A single turn carries every row of the set below to another of its rows. Some are shown first; where does it send the rows asked next?
zela: [-10  -5  11 -13 -22  -7  -5  -7 -19  -4 -12  -3 -17  -2  -2   8 -12   6
 -13  -6   4 -10 -12  -5 -12 -22   6  -6  -3  -7  18   9   3   3   4  15
  12 -16 -15   9 -11  -1  -7  -4]
Fale: [-15   1  10  -5 -14  -6  -2  -4  -9   4  -5  -3 -13  16  12   0  -1  17
 -23 -11   1   8 -20   0  -4 -20   7 -14  -7 -16  13  -3  10   7 -21   1
   5 -15  -7   9  -9  -7  -3  -2]
vulot: [ 16  -3 -12 -11  18   5   2   7   1   2  11  -4   5  -6  -6   5   6   0
  22  21  -4   3  10  -6  -1  26  -7   1   5   6 -15   1  -7  -7  20   6
  -8  19  14  -5   7  14   5  -6]
Lelu: [-15  -1  13  -6 -23 -22  -2  -7 -23   7  -9   0 -13  -2  -3   9  -8  17
 -18  -3   1  -7 -14   2  -8 -19   5  -3  -4  -1  15  11   7   1   4   8
  11 -19  -7  11  -9  -8  -1 -12]
Zit: [ -9  -2  18 -12  -7  -4  -3   4 -17   4  -9  -8 -18   6   6   4  -4  10
 -19  -3   8   0 -17  -2  -6 -22   8 -15 -11 -18  17 -10  11  14 -15   9
   4 -11 -13   2  -8  -6   1   6]
Runup: [ 15  -1  -6   0  15   5   5   1   7   0  13   0   2  -1   0   7   6 -11
  18  16   0   3  10  -8   8  28  -1   0  -1   7 -15  -4  -5  -6   1  11
  -1  23  14 -14  15  22  14  -2]
Mar: [ 17   7 -14  -2  13   8   9  -1  22  -7  11  -9   6  -6  -8   2  14   8
   7  11  -8  -9  17  -6  19  30  -3   6   2   2  -3   2 -21 -13   2  -9
   1   2  12  -7   6   2   5   8]
teko: [ 15   0 -13  -1  19  12   7   5   5   0   0  -2  -1  -4  -7  -1  17   1
  18  21  -4   1  11  -8  10  27   6  -6  -7   4 -14   0 -17  -8   5  -1
  -4  18  10 -11   6  22  -1  -3]
duse: [ 17   5 -10  -2  11   3   7  -1  25  -3  21  -9   6  -2  -5  13   4  -1
  10   7  -2  -6  13  -1  19  29  -8   8   7   5  -4   0 -11  -9  -1   0
   1   8  13 -11  10   4  21   7]
bavi: [-12 -12  18  -5 -15 -13 -14   4 -12  -5  -8  -5  -2  -4  12  -8  -8   2
 -13 -16  17  -6 -20 -10 -15 -27  -4  -4  -7 -11   9  -1  11   2  -9  12
   0 -15  -2   6  -1  -3  -9   3]
mebu: [ 17  18 -21  -1  31   8  -6   2   4  -2  11   4   6 -10  -1   6   1 -10
  20  13  -3   9  12  -2  12  20   4   0  -2  12  -3  -5  -4  -7  -2   8
   0  13  13  -5   8  10  12  -3]
faniz: [-13  -6  11  -2 -24 -13 -12  -7  -7   0  -2   0  -4   7  16  -4  -6   9
 -16 -23   4   4 -22  -7 -14 -23  -1  -3  -2  -9   8   5  15  -1 -12   7
   6 -17   1  12  -1  -4  -5  -4]
teraz: [-17  -8  19   4 -25 -28  -9   1 -14   5  -4  -1  -3  -3   9  -3  -2  13
 -15 -16  13  -5 -20  -6  -7 -21   0  -1  -8  -1   8   2  10   0 -11   8
   4 -19   4   8  -1  -5   0  -3]
leve: [ 18   6 -15 -12  14   1   2   2  17  -4  18 -12  12  -7  -5   8   6   8
  12  12  -4  -5  14  -2  12  29 -11   6  11   2  -6   4 -11  -9  15  -5
  -8   5  18  -6   4  -6  10   4]
lofid: [ 21  16 -23  -4  29   7 -10   6   2  -6  10   0   9 -14   1  -2   2  -5
  21  18  -5   7  12  -3   7  19  -1   2  -1  12  -5  -4  -4  -7   5   5
  -7   9  15  -3   4   6   5  -4]
Vidul: [-14  -2  18  -4 -12 -17   1   6 -15  11  -8  -4 -13   8   5   0   5  23
 -26  -6   7  -1 -17  -1  -1 -16   8 -11 -13  -9  16  -3   9   8 -17  -1
   5 -16  -4   2 -11 -10   2   0]
bese: [ 16  18 -24   0  28  10  -6   2   4  -7   5   3   6 -13  -5   1   7  -6
  21  15  -5   7  15  -6  12  18   7   1  -3  10  -5   1  -7 -11   3   5
  -1   9  11  -3   3   9   6  -3]
zaka: [-12  -1   6 -12 -25  -6  -4 -13 -12   2  -5  -1 -13  10   4   6  -6  16
 -16 -11  -6   3 -16  -2 -13 -23   1  -5   2 -10  15  10   7   2  -1   7
  10 -19 -10  14 -10  -6  -6  -9]

teraz goes to Lelu
Fale goes to faniz
duse goes to leve
Now find these:
zela goes to Zit
teko goes to Runup
bese goes to mebu

